In the rows, 128 means zero.
Each path below is one point turned by a fixed rotation once a step. After each direction that follows a path, write how fast that rotation turns it, in degrees per step (0 if it stays still).
Each turn is a multiple of 5 degrees from 10 to 175, or 0.
Each row of a path follows its step; steps can be skipped.
Path 1:
step 4: [141 111 140 135 142 134 130 123 126 128 135 130 120 126 130 130 141 135
 120 125 129 134 130 135 116 124 123 132 112 110 119 139 127 118 121 138
 125 121 120 129 133 126 121 136 132]
step 11: [121 125 125 137 126 119 121 122 140 121 139 126 131 132 130 121 138 128
 135 137 134 119 116 121 112 120 140 113 142 124 129 136 124 133 134 134
 116 140 135 121 139 130 133 121 129]
step 12: [124 117 130 112 138 125 127 120 127 124 135 126 122 135 130 131 110 127
 121 129 111 123 133 130 121 127 131 139 128 132 138 125 108 124 118 123
 111 132 122 126 131 140 141 127 131]
step 14: [129 139 137 124 124 132 138 137 116 124 124 135 120 124 134 125 123 105
 145 120 133 124 128 131 144 132 118 130 130 120 123 132 131 129 129 129
 120 134 136 145 133 124 130 135 142]
step 15: [131 128 130 143 109 124 117 128 122 118 141 125 137 136 112 126 132 131
 140 127 128 104 137 130 125 130 133 129 132 127 128 135 128 135 145 134
 127 129 130 125 140 121 124 128 126]
step 19: [132 135 142 126 129 121 113 141 113 119 120 139 136 141 114 126 127 121
 127 132 130 127 136 131 120 128 129 130 128 110 127 134 124 140 143 128
 128 134 121 136 129 124 122 122 115]
step 20: [113 113 131 129 104 136 128 122 130 124 118 121 130 131 119 127 122 125
 121 128 121 132 126 129 117 125 138 120 128 113 115 129 126 116 129 129
 129 119 119 114 130 120 127 128 138]
step 25: [112 121 122 119 135 127 131 116 141 128 133 129 120 128 125 124 117 126
 131 123 138 112 125 125 125 116 135 137 125 126 115 125 130 122 113 138
 122 129 117 130 138 134 136 112 120]
[129 128 127 128 126 124 128 128 130 127 135 130 128 126 126 130 126 130
 128 125 128 126 129 128 129 126 126 134 131 131 126 127 127 130 131 123
 126 130 123 128 128 129 130 127 122] | 110
[127 131 130 133 129 127 126 126 127 125 124 131 128 130 132 127 129 129
 123 132 127 129 131 129 131 129 125 132 128 129 126 125 128 127 127 128
 126 133 130 126 124 131 131 129 128] | 70
[130 124 129 129 134 127 129 129 129 126 129 128 126 128 127 131 131 128
 130 127 130 127 124 128 128 127 125 129 126 128 132 122 126 126 128 128
 130 127 124 130 121 127 130 132 132] | 80
[123 129 129 127 127 129 125 128 130 129 131 124 131 125 133 128 129 127
 125 129 127 129 129 122 125 127 126 129 129 132 134 127 128 129 128 130
 127 129 128 129 129 125 129 133 127] | 70
Path 2:
step 6: [126 121 133 139 138 122 123 130 130 111 120 135 144 129 124 102 130 128
 125 127 128 132 120 139 134 146 142 132 140 131 139 119 126 123 131 123
 145 128 127 129 136 131 130 139 129]
step 9: [122 116 133 123 119 120 114 136 128 115 132 139 138 128 118 128 129 127
 133 104 139 130 131 134 130 116 136 132 114 128 136 119 122 130 127 129
 127 110 120 129 130 108 118 130 134]
step 12: [134 110 140 139 128 114 126 134 117 115 131 128 130 136 127 114 119 126
 128 136 122 115 121 139 131 149 128 132 129 122 139 133 125 119 135 130
 136 122 141 135 134 117 119 138 132]
step 15: [124 114 135 122 121 131 132 129 132 115 122 131 142 134 115 113 138 124
 123 111 152 132 124 120 122 128 131 127 115 114 137 121 126 129 138 121
 121 115 138 128 138 126 128 124 131]
step 16: [129 128 132 124 129 130 136 117 141 119 124 144 130 122 124 127 135 115
 120 123 131 126 120 130 110 134 127 139 116 109 145 132 125 114 130 126
 127 115 136 123 135 133 124 146 136]
step 19: [145 119 143 131 130 118 121 121 138 124 123 129 138 135 136 113 120 123
 136 127 135 148 127 139 121 132 130 132 131 119 127 132 131 119 136 129
 110 124 108 128 132 127 115 119 126]
step 20: [133 121 136 133 128 129 135 129 143 121 125 137 139 132 136 120 140 125
 127 117 129 139 133 142 122 145 123 133 120 135 125 119 120 128 135 122
 123 108 126 140 118 126 108 115 132]
step 25: [134 127 129 128 131 117 129 113 132 102 138 139 129 130 124 118 118 128
 134 121 133 147 135 138 117 129 137 130 124 122 131 130 135 124 135 129
 140 119 114 126 129 116 110 128 121]
[125 131 130 133 130 131 131 127 134 129 133 127 127 128 128 127 132 129
 127 128 131 127 128 126 128 127 131 132 122 130 129 126 127 129 127 131
 127 125 130 126 130 127 131 129 127] | 65
[124 123 124 124 128 128 128 131 130 131 128 130 127 127 131 132 130 127
 125 126 126 125 129 130 131 128 126 128 127 128 127 125 126 125 130 130
 125 123 127 124 124 127 128 127 129] | 170
[130 130 127 131 127 128 124 128 126 128 132 130 125 126 125 128 125 126
 132 127 123 125 129 126 129 125 125 126 126 129 130 130 122 130 128 129
 127 128 132 126 126 128 124 131 126] | 80
[128 128 129 126 131 126 128 128 127 130 130 126 126 127 132 130 126 124
 134 131 130 131 128 131 130 130 127 129 128 131 127 126 127 126 127 131
 124 127 130 136 130 126 127 128 128] | 45
[133 131 124 128 127 130 126 127 136 126 127 129 130 130 128 128 125 130
 126 130 128 130 125 129 131 128 126 128 128 129 125 129 126 127 127 125
 123 126 131 129 129 134 127 127 129] | 20
Path 3:
step 0: [123 127 138 140 133 113 117 121 121 135 135 132 129 130 125 122 128 124
 143 135 137 117 127 126 121 137 141 129 124 128 119 136 138 128 129 122
 146 119 133 120 135 120 131 127 136]
step 1: [125 120 141 138 129 119 133 136 129 132 133 133 135 126 129 128 111 131
 128 138 120 126 117 134 117 143 139 133 122 125 122 132 142 120 133 137
 134 126 114 116 128 122 126 124 129]
step 2: [128 135 123 142 142 129 127 126 113 137 133 133 131 122 131 141 125 127
 124 132 121 141 128 130 121 136 135 130 134 123 124 129 138 118 128 144
 139 111 123 117 123 132 136 127 130]
step 4: [138 128 127 129 138 118 137 133 117 137 133 123 129 122 126 127 132 129
 131 123 134 125 117 144 123 141 135 133 126 137 122 136 129 121 138 134
 135 120 127 119 138 114 113 142 128]
step 7: [119 132 120 133 136 121 127 133 114 123 131 122 137 118 124 128 119 124
 136 132 132 132 121 127 132 148 132 125 128 116 117 130 129 121 128 136
 141 109 121 123 125 118 130 129 119]
step 8: [120 127 129 141 130 126 125 131 128 137 136 134 146 118 137 129 124 130
 129 134 134 130 126 133 129 135 134 132 128 143 127 130 119 124 121 136
 136 113 112 120 127 131 129 146 120]
step 21: [120 126 130 131 138 129 134 131 115 142 136 134 131 128 139 139 129 143
 143 134 137 130 140 132 136 124 122 129 132 133 126 122 141 127 133 128
 140 133 127 116 123 133 114 133 122]
step 23: [123 118 127 146 127 137 131 132 116 137 132 138 127 126 116 125 127 129
 130 138 124 118 118 125 121 135 129 138 115 137 120 131 143 140 127 123
 132 125 121 120 128 132 116 134 130]
[124 129 124 132 126 130 125 127 127 132 128 130 129 129 126 131 128 128
 129 127 127 123 128 128 127 122 126 130 133 130 129 129 128 128 125 127
 127 126 130 124 128 131 133 130 132] | 120
[128 124 128 129 129 128 130 132 127 130 132 127 127 124 128 131 130 126
 125 131 127 124 131 127 130 130 124 128 128 130 127 121 125 129 125 124
 127 130 131 128 127 128 127 124 125] | 10
[124 128 131 130 131 130 127 125 128 129 123 132 126 129 127 129 123 126
 128 130 128 128 123 129 131 130 131 128 128 126 124 127 128 129 126 123
 124 128 127 128 124 125 128 125 128] | 65
[128 128 128 127 128 132 126 130 129 122 129 129 129 126 124 128 128 125
 128 131 124 129 128 129 122 128 128 130 130 130 131 131 132 128 128 129
 128 130 128 126 128 128 127 119 130] | 80
[131 131 125 125 128 128 127 126 126 127 127 124 123 126 129 131 131 124
 129 128 125 126 128 134 129 129 126 124 130 124 127 127 129 124 129 128
 130 123 129 128 123 125 128 128 130] | 145
[130 126 128 129 133 131 131 127 128 128 125 130 126 127 129 129 131 126
 131 124 130 132 126 128 128 127 130 129 131 130 134 126 127 125 126 129
 127 130 131 124 125 129 122 131 127] | 60
Path 4:
step 4: [131 119 130 130 130 120 139 139 128 119 133 120 132 132 129 133 115 138
 144 140 118 112 136 133 127 125 137 138 116 132 127 136 126 134 125 131
 137 139 127 118 136 115 125 141 113]
step 7: [138 124 143 131 118 132 131 120 138 128 123 135 138 131 125 139 123 133
 131 144 132 116 124 120 137 115 135 138 135 114 119 122 120 136 140 117
 138 136 125 129 117 125 114 131 136]
step 9: [107 141 134 133 116 138 117 124 148 130 130 119 119 127 121 128 138 133
 129 125 123 130 128 122 119 129 131 120 114 142 120 134 124 128 136 124
 119 130 131 131 134 125 146 125 118]
step 10: [117 135 129 135 130 128 132 129 131 120 132 123 135 120 126 126 126 140
 133 138 135 122 125 135 143 125 146 126 118 118 145 119 131 113 128 114
 140 140 126 129 135 125 138 146 130]
step 12: [132 130 136 139 118 127 117 138 134 128 135 126 136 135 118 129 133 130
 124 139 110 141 127 127 130 132 123 105 139 130 127 125 130 137 115 127
 114 125 126 122 111 139 136 122 126]
step 16: [124 140 124 122 126 130 116 131 128 127 136 123 128 122 134 123 115 121
 130 148 125 133 124 123 145 138 130 136 114 136 132 124 116 133 133 122
 130 156 122 126 127 120 125 130 124]
step 21: [125 139 127 136 130 138 109 133 125 120 117 115 122 132 120 121 123 126
 119 127 131 119 120 119 114 128 122 111 118 121 128 133 135 113 119 127
 133 127 128 112 134 135 137 135 136]
step 23: [134 121 126 115 138 113 130 135 126 145 118 131 119 122 129 125 132 127
 124 144 119 133 115 131 126 127 132 135 137 122 147 119 124 126 126 121
 111 135 130 123 117 136 127 120 120]
[128 130 130 128 129 130 125 125 128 130 124 125 121 128 129 128 126 126
 126 131 128 127 128 123 130 127 129 128 125 126 131 131 128 130 132 126
 127 124 128 130 133 127 128 127 131] | 55
[128 128 125 128 123 126 132 131 127 130 127 129 126 129 126 130 128 128
 129 124 130 126 134 133 128 126 127 127 126 130 130 130 127 131 126 131
 128 127 131 129 133 122 126 128 130] | 160
[126 131 133 128 128 128 127 129 127 126 127 130 128 130 129 129 128 130
 127 125 120 128 131 130 125 124 129 129 130 126 131 132 130 125 130 128
 127 131 129 131 127 128 128 122 125] | 130
[129 131 129 128 128 126 125 125 124 124 124 125 125 129 127 131 132 133
 126 124 131 132 131 127 128 132 130 127 125 131 126 125 126 123 127 128
 128 130 127 129 128 128 128 128 130] | 95
